In the rows, zero is written as 128.
A single turn carries every row of the set below to another of its rows. Some are shown first; where does it send the rows asked next?
J_868: [ 91 133 128 128 151 129 110 124 151  72 130 125 127 134 120 116]
J_706: [120 141 152 113 125 126 117 120 141 148 132 147 129 112  85 160]
J_755: [111 139 121 115 121 139 152 128 149 119 132 126 160 142 142  88]
J_366: [118 113 104 122 133 132 110 111 128  71 150 124 125 134 133 138]
J_17: [119 140 131  96 141 173 131 124 162 154 140 127 121 113 129 140]
J_311: [151 124 129 144 120 144  96 134 169 133 151 127 136 146 151 109]
J_13: [ 79 137 124 132 143 124 118 124 130 157 133 122 129 116 114 169]
J_332: [121 132 122 113 119 107 129 145 142  77 142 114 109 137 116 133]
J_184: [125 138 138 143 149 108 128 119 114  80 124 109 143 133 122 147]
J_143: [ 79 121 147 124 141 137 125  96 137 137 129 137 161 121 108 128]
J_42: [151 132 130 143 150 104  90 117 135  90 136 125 114 136 119 125]
J_554: [131 137 119 109 127 136 154 119  99 139 148 156 142 128 112 139]
J_95: [148 135 137 138 155 130 135 111 143 173 140 117 139 124 142 110]
J_135: [113 145 124 129 138  96 126 124 101  93 139 131 130 151 136 112]
J_678: [149 144 135 131 147 128 142 118 127 178 144 127 135 127 143 117]
J_635: [127 141 142 177 137 131 137 135 108 151 131 122 135 137 119 118]
J_518: [116 137 107 136 123 125 103 136 143 149 142  99 132 149 172 129]
J_200: [139 136 132 184 139 138 120 124 118 151 135 131 132 128 116 120]
J_209: [133 139 115 133 123 123  98 143 145 152 140  98 122 146 164 145]
J_438: [103 140 132  96 140 170 142 125 160 153 139 126 129 118 136 129]
J_196: [136 136 142 119 115 138 131 150 120 137 152 124 141 167 162 127]
J_760: [101 125 130  93 108 167 105 111 144 126 123 102 121 134 127 123]
J_932: [129 153 106 150 128 100 118 117 132  87 134 140 136 117 114 130]
J_731: [136 107 146 135 153 135 129 115 171 125 126 115 140 120  97 111]
J_456: [ 82 133 122 141 144 122 111 122 151 156 130 119 126 109 108 157]
J_162: [109 139 123  88  96 159 107 122 142 132 126 113 110 130 119 129]
J_551: [119 152 123 111 135 130 111 135 119  83 140 145 108 132 114 156]
J_340: [178 134 132 112 132 159 113 126 141 122 134 127 130 130 124 154]

J_340 goes to J_554
J_518 goes to J_456
J_42 goes to J_551
Where do these go?
J_706 goes to J_196
J_635 goes to J_760
J_95 goes to J_17
J_932 goes to J_332

A single turn carries every row of the set below to another of its rows. Some are shown first; where does it send the rows asked next?
J_866: [ 82 129 143 132 106 133 166 137 111 131 150 122 156 100 136 111 171 150
 128 113 152 133 128  98 125 112 117 142 152 130 123 101 151 113 148 143
 132 141 172]
J_262: [119 123 135  99 148 117 151 122 160 128 103 135 158 109 165 124 128 129
 148 125 131 128 140 104 137 137 138 102 131 161  88 138  77 126 117 131
 105 137 108]
J_365: [113 130 155  95 132 120 139 130 135 144 133 113 115 100 138 163 118 156
 114 100 147 126 135 122 121 108  93 116 126 127 104 135 139 160 143 133
 170 176 135]
J_675: [ 98 137 141 126 124 127 131 104 119 130 136 136 134 200 180 128 160 124
 134 108 126 133 130 120 134 139 152 116 121 126 107 148 127 142 135 139
 112 147 129]
J_798: [ 94 113 135 108 109 142 131 118 119 116 133 149 156 139 141 170 153 126
 144 108 104 121 122 109 141 134 146 148 104 102  83  67 133 144 135 144
 119 146 141]
J_257: [ 97 130 139 118 177 153 141 115 114 130 119 107 143 138 150 113 137 116
 134  85 123 128 137 119 118 127 126 101 120 147 119  89 125 144 124 149
 150 148 193]
J_182: [116 128 137  99 126 126 108  90 126 123 102  93 128  90 174 146 123 128
 127 130 104 148 149 145 118 132 159 127 124 134 105 100 133 160 136 145
 124 171 149]
J_825: [123 130 131  86 129 132 149  99  98 109 127  92 128  84 154 140 137 119
 138 123 118 115 134 123 130 150 134 120 124 122 132 159 127 164 145 130
 155 162 127]
J_326: [104 116 132 103 125 120 148 110 105 115 112 108 148  62 181 107 107 115
 132 151 132 136 132 112 127 130 124 114  97 127 117 124 127 138 137 145
 115 136 158]
J_870: [104 133 152 109 154 131 155 132 114 118 101 144 129 120 181 110 166 134
 133  96 130 128 138 122 128 134 131 128 115 154  91 131 131 140 121 136
 145 141  84]
J_464: [ 89 131 160  98  84 124 138 126 109 153 118 155 137 145 135 151 167 140
 132 100 118 138 125 117 123 138  96 108 103 104  87  90 135 149 128 140
 161 145 170]
J_771: [113 133 118 152 120 129 121 122 121 137 117 146 135 169 164 136 133 116
 117 145 127 136 123  98 164 100 149 123 115 142  99 137 135 142 134 148
  99 133 134]
J_107: [ 97 135 133 117  62 129 136 117 120 114 113 123 143 126  83  93 151 129
 136 118 126 138 139 110 129 126 167 103 159 134 115 124 122 141 135 141
 130 144 148]
J_289: [ 79 135 161 131  72 133 129 111 114 105 113 136 146 129 110  90 147 122
 127 110 119 157 137 122 117 131 163  89 146 138 103 133 125 135 128 147
 139 138 167]
J_774: [106 146 157 116  66 121 137 135 136 140 144 152 147 109 120 142 130 144
 138  93 104 159 114 116 140 142  94 107 119 126 109 106 100 153 132 123
 145 128 120]
J_498: [ 94 140 141 123 104 107 133 135 116 112 148 138 139 127 125 175 133 114
 133  89 125 134 133 108 134 134 126 112  72 135 113 127 119 148 137 140
 142 147  90]
J_25: [ 96 129 152 119 130 113 122 113 117 129 152 136 141 113 116 153 160 128
 139 135 127 135 138 114 142 136 123 109 201 136 119 149 124 140 126 136
 149 143 184]
J_123: [113 128 129  94 127 143 134 122 156 154 126 115 143  89 155 135 137 152
 145 124 131 126 125 133 126 126  97 133 152 118  82  79 126 141 147 133
 111 170 168]
J_605: [ 95 144 156 103 133 121 127 117 110 149 143 147 130  70 164 117 125 135
 144 131 129 133 137 134 132 134  60 106 142 143 102 142 116 142 129 142
 132 137 152]
J_502: [110 140 125 115 113 120 140 117 122 122 141 144 145 171 162 115 125 136
 116 122 126 116 121  81 156 128 146 120 128 125 133 135  96 134 140 126
 103 122 115]
J_684: [109 118 146 115 151 135 139 115 131 125 153 104 137 114 125 102 102 132
 152  79 120 150 138 117 142 119 131 130 143 152 147 106 116 168 115 143
 141 131 128]
J_823: [117 113 149  94 153 136 139 109 131 126  90 135 134 125 162 145 152 133
 128 133 134 101 152 101 167  96 153 129 128 146  71 119 121 141 111 140
 136 151 136]
J_611: [112 127 133 116  75 107 129 124 134 157 125 145 140 117 102 160 152 120
 158 138 130 143 130 112 169 123  90 100 110 121  79 117 113 149 127 140
 127 149 164]
J_824: [ 84 128 132 106 111 109 113 114 107 125 139 164 156 123 142 159 134  89
 164 143 113 121 137 110 149 150 111  97 103 136  97 120 100 135 112 149
 107 115 147]
J_897: [116 123 113 134 178 115 142 112  99 144 127 109 135 111 106 111 129 114
 159 125 133 146 161 104 153 112 114 114 128 145 108 122 108 152 141 157
 120 157 160]
J_224: [ 89 128 137 134  79 126 146 128 104 118  97 130 143 130  88 104 141 117
 123 131 132 148 136  99 115 119 161  87 141 132  99 139 136 142 140 148
 148 142 162]
J_765: [ 86 149 150 138 113  94 123 146 147 145 137 108 138 116 129 146 126 136
 120 119 148 170 149 115  99 117 131  95 158 162 122 102 136 135 142 135
 135 147 142]

J_257 goes to J_684
J_605 goes to J_123
J_798 goes to J_498
Where do these go?
J_765 goes to J_25
J_289 goes to J_107
J_326 goes to J_182
J_771 goes to J_675
J_464 goes to J_774
J_823 goes to J_870

A single turn carries every row of the set below to another of its rows. Some are shown first; where does it send the rows asked next?
J_618: [112 146 151 139 146 160 132 148 119 150 164 123 130 130 129 128 115 108
 130 105 127 152 116 118 130 130 107 141 158 158 130 142 135 173 118  97
 124 153 152 109 118 128]
J_218: [159 103 122 121 140 149 151 128 137 125 147 145 159 137 104 128 141 101
 153 104 123 134  75 131 125  97  97 151 146 110 131 118 129 100 132 136
  98 155 166 166 129 128]
J_884: [163 135 122 117 125 104 129 132 105 104 132  97 127 118 114 148 124 118
 132 132 108 107 114 150 120  93 146 127 125  87 157 109 145 118 157 139
 117 153 144 126 140 125]
J_180: [137 117 165 134 110 160 176 169 125 160 133 119 107 121 135 118 112 101
 143 112 127 139 161 118 103 119 122 174 120 138 144 141 109 101 152 117
 130 106 137 127 129 127]
J_736: [132 139 147 110 105 170 189 125 152 123 104 119 115 147 120 122 123 117
 151 126 130 124 138 119 128  98 101 103 150 115  99 120  96 152 129 142
 115 148 120 139 148 139]
J_88: [164 159 168 143 120 130 147 105 105 123 134 133 123 173 148 121 147 159
 134 115 135 123 135 109 106 101 135 123 130 150 138 154  98 128 176 124
 145 124 157 158 129 125]
J_916: [157 115 131 115 137 177 164 129 140 133 133 152 161 149 142 120 126  97
 140  88 131 147  88 116 124 115  69 128 156 130 123 124 124 115 130 134
 112 152 162 159 121 120]
J_376: [157  89 111  99 141 157 140 117 129 111 152 152 161 160 144 120 137 103
 123 109 114 133  82 123 127 115  81 138 142 105 137 128 127 114 134 123
  88 140 157 148 113 118]
J_76: [135  98 151 116 114 159 161 156 117 143 142 122 106 138 159 114 115 105
 120 123 113 132 161 116 104 127 117 171 113 126 154 148 108 108 155 105
 115  92 129 113 117 120]
J_813: [113 135 142 145 148 134 121 146 116 143 176 118 129 121  97 135 127 112
 141 120 120 139 105 131 132 113 132 163 149 138 138 137 140 159 120  98
 112 157 156 114 125 134]
J_27: [163 171 150 128 118 143 162 147 121 133 106 103 129 114 137 143 104 107
 142 100 133 133 129 131 115 108 116 100 145 130 135 109 140 130 150 149
 152 164 146 133 141 123]
J_660: [111 123 133 126 148 144 112 136 109 131 180 123 129 142 133 127 124 114
 115 123 111 138 110 124 133 130 118 151 146 135 144 146 137 172 122  86
 104 141 147  99 111 125]
J_382: [164 152 164 145 122 117 141 103 105 118 141 131 122 170 132 124 153 161
 137 121 131 117 130 114 107  93 147 134 125 139 144 152 100 122 178 124
 137 124 159 160 132 128]
J_422: [160 139 123  93 123 141 135 126 102 103 123 107 129 145 184 135 106 115
  99 119 110 122 132 128 118 126 105  93 133 107 151 122 137 143 157 127
 124 138 132 107 120 111]
J_341: [164 147 160 135 122 122 137  99 100 114 142 133 122 179 151 120 151 161
 124 122 127 117 133 111 107 102 138 126 124 138 145 156  99 128 178 119
 135 118 154 153 124 124]
J_440: [131 112 125  88 109 160 167 108 138  99 120 119 114 166 141 117 128 123
 123 144 111 110 135 121 131 104 102 106 137  92 114 128  96 157 132 127
  90 131 112 122 135 133]
J_465: [133 118 130 109 109 140 170 119 144 107 122 113 113 144  91 128 138 123
 152 147 115 106 125 133 132  82 129 127 136  86 112 118 101 140 133 139
  91 146 122 140 151 144]
J_570: [137  96 151 128 114 140 159 162 119 143 147 116 106 123 122 121 123 107
 139 128 113 126 153 127 105 110 139 190 109 117 156 141 112  94 156 112
 112 100 135 124 128 129]

J_382 goes to J_341
J_376 goes to J_916
Where do these go?
J_570 goes to J_76
J_465 goes to J_440
J_422 goes to J_27
J_813 goes to J_660

A single turn carries every row of the set below to another of its rows. Some are shown first; where does it send the rows asked next?
J_655: [170 156 119 119 176  93 123  84 152  76 106 144 114]
J_408: [146 158 127 122 120 144 143  78 121 120 104 139 122]
J_127: [116 136 114 115 132  95 154 110 116  90  82 113 132]
J_317: [145 198 124 127 130 115 100 105 141 118 101 133 130]
J_298: [150 123 122 125 134 113 138  93 144  83  49 145 120]
J_593: [142 154  93  97 112  88 102 117 147  80  80 146 144]
J_955: [148 151 151 147 142  72 111  88 139 101  97 118 144]
J_661: [179 124 109 114 156 105  90  82 139  97 100 128 143]
J_309: [139 162 132 130 120  81 115 104 151  84 133 105 143]
J_157: [167 145 105 119 141 143 121  86 166  94 108 118 103]
J_435: [131 151 119 110 119 142 152  86 159  70  87 141 155]
J_297: [119 164 129  98 170 123 136  94 123  87  81 153 117]
J_998: [139 134 104 122 147  97 135  68 111  81  83 146 159]
J_629: [139 150 127 130 143 138 118  82 140  87 108  97 175]
J_32: [138 145 127 118 170 135 101 106 131  62  85 111 123]
J_627: [158 131 143  77 123  93 121 123 151  87 102 150 147]
J_905: [135 166 147  93 141 133  97 117 134  78  76 150 144]
J_444: [136 139 138  77 158 147 124 100 137  83 118 130 136]
J_168: [134 157 148 120 130  72 142  86 134  97 124 138 151]
J_424: [124 151 130  96 138 132 110 125 110  99  99 123 107]
J_656: [171 145 126 118 109 122 111 116 136  65  97 147 115]
J_548: [138 146 100  91 131 125 116  82 155 122 101 126 170]
J_958: [145 170  85 117 128 106 114  88 113  98 125 131 122]
J_709: [135 163 138 116 140  73 122  91 181  91 102 125 157]
J_561: [135 135 137 120 144  81 133  88 161 118 119 102 142]

J_661 goes to J_998
J_655 goes to J_127
J_905 goes to J_444
Where do these go?
J_168 goes to J_309
J_656 goes to J_435

